In the rows, 128 means zero.
R: rows in 4 groups, each row roughly a mix of its group's directions:
R (177 x 12):
[[147  89 115 132  94 164 149 146 142 137 168 184]
 [133 142 156  93 150 113  89 106 159 134 117  63]
 [100 101 118  90  84 138 130 157 159 145 147 180]
 [155 131 137 187 145 132 140 112 157 124  88  76]
 [162 114 124 209 124 153 148 121 129 130 108  98]
 [102 115 135 154  71 146 154 125 110 144 167  80]
 [ 96 122 120 151 180 130  91 145 127 129  84 177]
 [161  87 149 118 133 166 143 133  81 145 180 126]
 [127 150 157  72  96 115 152 120 112 136  74 156]
 [148  97 140 106  72 131 163 143 127 152 183 138]
 [154 118 160 100  92 124 160 108 162 130 135  67]
 [121  63 112 164 131 146 151 180 117 133 100 133]
 [170 128 171 113 167 124 119  74 145 122  96 103]
 [108  97 120  87  97 118 151 156  82 168 162 130]
 [120 116 138  99 100 109 124 162 131 103  88 196]
 [166 131 112 185 102 132 102 127 175 161 112 108]
 [130  88 141  75  80 139 155 134 130 158 168 128]
 [134 113 178  59 138 113 136 112  99 116 159 119]
 [118 179 120 130 181 136 102 122  76 108 151 144]
 [161 131 172  91 116  97 129  92 127 148 100  80]
 [156  61 161 106 159 148 154 145 114 107 125 107]
 [114 168 139 131 182 108 114 103 133 104  75  98]
 [ 78 152  83 147 105 138 129 164 105 123 164 161]
 [118 170 123 189 161 134  81 125 163 126 123 121]
 [121 102 139  45 103 124 142 115 113 140 137  95]
 [168 160 119 160 106  96 136  88  79 135 140 102]
 [113 134 186  87 143  99 161  96 128  88 114 127]
 [137 122 140 110 130 120 137  89 167 128 118  48]
 [ 91  93 121 144 172 163 173 161 109 119 103 136]
 [179  72 145  77 151 143 121 119 111 140 147 124]
 [138 162  88 153 161 141  93 110 114 131  87 174]
 [108 182 113 138  94 118 128 129 110 143 141  60]
 [114 203 109 150 133 101  99  91 131 131 104 126]
 [ 89 128  95 170 165 161 102 150 139  89 116 151]
 [135  93 150  73 155 106 161 135 124  91 108  92]
 [102 165  91 176  97 123 116 140  94 152 167 132]
 [163 100 164 147 131 100 103 117 170  84 160 145]
 [135 131 163  68  88 114 136 102 161 134 162 105]
 [155 112 148 112 188 128 134 106  83  97 124 166]
 [111 117 175 116  87 113 154 125 179 138 145  85]
 [ 87 145  96 170 176 158 113 132  94 110 103 124]
 [144  63 157  80 134 138 128 147 100 152 153 114]
 [118 151 137  59 169 104 106 117  95 100 121 127]
 [128 162 132 141 177 109 120 102 135 101  74  86]
 [154 172 119  94  73 127 139 104 120 126 179 125]
 [127  82 127 151  72 144 171 159 146 152 142 143]
 [171 118 146  90  70 109 136 108 155 142 166 124]
 [ 91 125  86 158 134 123 118 181 129 115 112  75]
 [138 139 150  78  98 111 141 104  93 144 170 172]
 [137 154 159  73 130 105 118  94 124 118 140  69]
 [141  83 120 186 139 183 152 115 123 112 131 106]
 [100 180 115 103 161 101 137  99 128  92  99 163]
 [ 87 105 103  81  89 133 144 161 104 129 169 137]
 [106 135 133 176 194 122 105 126 128 115  82 141]
 [141 153 143  77  86 108 120  92 132 142 155  81]
 [123 166 122 163 177 120 128 112 147 100  80  91]
 [157  96 146 146 173 166 133 114 161 105  84 149]
 [141 182 128  91  79 113 142  89 151 111 148 110]
 [ 93 158 103 143 181 137 108 120 117  98  96 171]
 [161 162  87 116  78 116 142 110 153 124 162 163]
 [150  63 164  92 137 127 149 122 105 102 126  93]
 [151 142 120  80 149 101 155  96 152  79  93 140]
 [129  90 171  63 161 120 144 126 130 105 101 122]
 [147 175 120 183 163 140 101  91 134 117 106 105]
 [128 132 166  49 142 109 158 106 110 115 133 120]
 [121  89 121 129  78 141 146 149 152 156 154 184]
 [152 170 162 126 147 118 112  68 135 129 112  82]
 [146 118 160 124 185 150  87 124 148 117  91 167]
 [166  87 156  86 154 102 112 128 134 156 100  90]
 [ 72 122  87 178 138 145 139 170 117 118 134 149]
 [149  91 166 102 125 124 148 111 171 132 107  71]
 [157 102 159 111  99 102 161 118 162 136 109  71]
 [ 85 162  91 179 140 136 123 151  82 121 113 138]
 [130  75 126  88 109 111 164 187 123 140 112 126]
 [101 134 143 190 158 120 129 123 171 122  77 127]
 [175 101 161 104 137 124 141  97 152 151  82  94]
 [173 103 157  93 131 110 138 128  82 177 144 107]
 [122  90  77 118 118 128 123 157  70 108 153 155]
 [149 141 110 149  59 119 116 135 168 169 150 115]
 [130 175 106 184 105 146 130 127 141 114 156 178]
 [155  90 161 118  78 143 186 120 130 149 134 145]
 [158 155 119  90  63 131 147 108 132 133 171 114]
 [120 177  78 164 157 130 107 116  97 102 128 157]
 [160  76 150  89 127 116 132 133 108 172 162  97]
 [172 126 129 103  64 113 138 124 166 152 161 114]
 [107 194 118 141 130  88 126 110 133 124  71 124]
 [108 143 104 183 173 121 126 135 139  95  76 127]
 [ 97  83 136 116 159 158 125 182  90 122 158 128]
 [153  91 133 115 139 135 125 169  64 157 144 160]
 [123 154 144 117  79  84 125 103 162 161 106  90]
 [154 121 174 126 183 109 122 123 153 125  78  98]
 [158  64 147 104 182 142 117 131  99 137 119 140]
 [129 155 123 169 184 122  94 101 154 108 121 170]
 [151 125 164 123 190 130 123  92  91 118 105 164]
 [107 144  73 172  99 132 114 162 165 135 124  98]
 [157 145 138 136 107  89 125  95 193 121 122  87]
 [125 122 141 133  89 111 139 111 200 149  82 116]
 [ 92 153  97 171 116 157 125 136 157  83 132 168]
 [165  97 136  96 133  99 131 151  79 178 123 105]
 [137 128 141  50 133  90 138 129 112 106 136  89]
 [115 128 111 208 110 143 137 153 136 148 140 167]
 [128 191  99 163 141 132 109  99 124 126  83 156]
 [ 88 142  98 170 140 181 122 125 159  88 138 142]
 [111  79 145  91 176 156 115 146  83 145 130 137]
 [151  90 174  98  72  97 146 120 133 154 140 127]
 [157 109 176 140 149  89  80 107 133 130  86 142]
 [179 133 130  98  65 106 134 110 141 140 158 102]
 [196 107 158 118 150 144 114  89 140 146 162 119]
 [ 81 173 140 122 111  96 143 149 107 132 153 181]
 [128 107 129 170 155 133 133 148  96 117  85  66]
 [151 157  79 176 157 142 132 111 146  88 105 147]
 [113 129 145  61  76 116 140 136 114 136 165 103]
 [112 121 183  87 133  86 109 115 132 163  87 132]
 [109  85 124 109 196 154 126 154 127  92 114 114]
 [104 143  92 153 145 132 117 152  80 116 133 192]
 [165 123 171 140 178  89  96 104 134 103 109 115]
 [100 135 120 158 115 151 118 121 184  83 157 168]
 [ 97 128 152  55 113 107  89 122 119 151 122 151]
 [ 98 108  89  92 127 141 132 178 117 106 168 162]
 [106  98 126  76  76 116 160 148 101 152 153 127]
 [128 146 157 120 185 130 111  88 131 109  74 150]
 [141 101 122 160 168 134 134 138 143  97  79  73]
 [141 103 128 114  66 131 145 146 117 159 187 143]
 [ 95  89 172 154 120 113 156 141 119 155 104  78]
 [122 165 116 177 162 114 117 139  66 117 122 155]
 [181 131 169 140 114 104  95  84 166 141 124 114]
 [ 89 132  84 162 138 165 112 156 156  95 109 158]
 [132 174  58 157 142 127 116 133 121  87 112 120]
 [107 165 126 175 130 112 135 110 188 106  92 110]
 [ 82 112 156 106 170 164 135 105  82 114 153 123]
 [171  92 156 121 183 146 122 112  82 138 122 147]
 [160 147 154 120 132 123 146 108 111 112 139  46]
 [103 100  87 156  79 141 151 181 132 145 127 145]
 [101 190 122 110 124 101 109  93 166 100 123 154]
 [154 124 142 175 189 126  98 110 134  90 124 101]
 [148 168 131 116  85 120 133 101 146 154 143  63]
 [181 122 186  97 127  95 129  91 140 138 127 109]
 [104 172 121 170 115 119 125 107 185 130  84 135]
 [181 169 138 124  92 117 107  98 123 158 165 104]
 [156 186  83 140 122 155 133 101 139 105 166 106]
 [148 109 110 134 154 159 123 175  74 129  84 149]
 [145 129 164  81  77  84 159 104 129 136 133 109]
 [166 119 110 192 101 133 135 129 153 139 119  75]
 [167 117 138 198 117 144 130 109 149 143 110  84]
 [149  75 171 128 150 136 145 134 169 137 105  83]
 [108 155 124 141 103 123 124 109 203  86 110 142]
 [104 141 153  69  84 106 113 124 124 166 157 149]
 [111 132 151 124 208 133  92 107 123 130  94 121]
 [167 157  98 117  95 141 143 137 151 125 195 142]
 [133 109 120 100 132 113 132 116 144 174 128  49]
 [157 130  87 146 124 149 115 146  83 135 184 164]
 [147 152 154 153 166 118 129 102 109 120  81  72]
 [160  68 155 102 115 133 169 128 154 126 122  86]
 [110 139 142  82  63 108 136 115 117 150 172 117]
 [132 103  76 168 168 148 105 166  99 127 116 148]
 [163 122 182  79 115  83 123 114 133 150 114 151]
 [140  90 117 145 166 137  90 176 106 141 139 175]
 [141 169  75 197 136 133 128 116 132 108 121 132]
 [ 77 111 101 120 153 146 108 169  98 154 137 172]
 [107 189 119 144 119 100 121  96 175 133  88 123]
 [157 153  94 151  75 133 171 116 161 108 120 102]
 [116 134 124 174 189 134 114 142 109 112  75 111]
 [135 173  84 126  79 141 137 112 122 150 144  78]
 [100 177  76 174 144 148 115 146 121 112 143 152]
 [171 172 131  74 132 122  95  90 123 122 147 153]
 [133 110 155  81  74 109 154 130 112 148 167 157]
 [146 118 159 127 112 119 127  85 193 106 166 105]
 [ 88 167 149 119 111 103 124 102 184 125  88 111]
 [ 98 171 118 152 118 129 121 107 188  87 103 144]
 [ 89  62 130 133 147 159 125 168 144 123  99 149]
 [175  75 134  76 128 143 139 134  97 133 159 113]
 [160  91 129 113 104 151 141 152 100 170 183 145]
 [ 86 180  97 157 144 145 123 138 108 117  90 165]
 [118 120 110 164 195 155  95 151 105 110 101 137]
 [146 107 139 147 156 143 144 120 101 106 101  52]
 [131 148 154  62 106 112 129  90 129 140 145  81]
 [123 172 147 115  84 109 152  91 179 116 119 103]]

one row of each group, then the others: which group is each in?
[131 102 124 109 154 119 117 166  61 174 130 145] => (74)
[132 161 104 183 116 111 112 119 153 137  99  71] => (112)
[ 92  86 103 117  92 121 145 185 145 118 163 131] => (23)
[142  94 182 152 147  95 110 127 131 145  72 141] => (20)

[164 167 114 147 128 141 119  78 118 126 114  65] => (20)
[151 167 108 174 109 109 120 114 152 137 116  66] => (112)
[134 152  63 184 130 154 126 157 132 119 130 154] => (20)
[152  83  97 146 120 171 130 178 104 139 161 145] => (74)
[150 136 188  96 146 116 133  93 164 133  92 100] => (112)
[ 78 149 126 102 135 138 131 148 104 130 172 188] => (112)
[131 142 147  50 124  87 137 121 101 119 150 103] => (112)
[138  81 134 126  96 144 141 121 168 102 186 102] => (74)
[136 146 150  86  77 104 122 102 132 142 165  82] => (20)
[127 141  92 176 163 135 149 120 157  86  83 135] => (112)
[141 188 155 167 135  93 101 100 138 142 105 153] => (20)
